Each row has a name. After each piece below comes the name of the row it's from, unless a question asks for something else. Each question is about the rows just above it. Places in a row count from 0.

V: [ 6.81 -2.53  0.75  0.26 -0.34  2.40  2.61  0.06  0.58  0.31  2.34  0.27
  6.46 -0.29  4.17  2.98 -0.80 -4.10  4.30  3.04  0.37 -3.81 -5.90  2.05
 -2.56 -0.86]
L: [ 8.48  0.34 -0.41  0.32 -3.33 -5.16 -1.13 -1.25 -0.21  0.31  0.78 -2.85
  3.42  0.08  0.68 -3.12 -2.53 -0.93 -2.02 -0.12 -0.28  0.47 -1.66  9.38
 -6.60  0.95]
X: [ 0.33  0.91  1.54  0.57 -0.73 -5.98  3.03  0.01  4.87  6.11 -0.57 -4.12
  1.19  0.47  1.71 -5.36  8.07  0.79  5.40  0.83  0.09  2.14 -7.54  1.25
 -4.52  4.49]
Q: [-5.93  1.07  1.89  0.91  1.20 -3.48  2.87  1.16  5.58  1.20 -0.71 -0.41
 -1.91 -0.82 -0.92 -2.21  7.29  0.13  5.37 -0.84  0.18  0.15  2.01 -7.99
 -2.19  0.73]
R: [ 1.82  4.65 -1.68  0.43  0.76 -2.42 -1.03  3.09  0.69  0.28  0.54 -0.13
 -0.49 -1.80 -0.96 -0.11  0.54 -2.54  2.17 -1.14  0.07 -1.26 -0.44 -0.34
 -0.32  1.53]
U: [-3.99  3.50  4.07  0.49 -0.82 -4.96 -1.41  2.38  1.61  0.06  1.79 -4.36
 -6.23  3.37  1.79 -3.54 -0.65 -0.68  0.32  4.79 -0.11 -4.09  3.17 -5.97
 -6.91  6.10]
Where in the named rows is [0.37]?  V, 20
Row and place of [-4.09] in the named rows:  U, 21
[3.03] is at row and place  X, 6
The one value in L and Q:  [-0.41]
Where in the named rows is [-0.12]?  L, 19

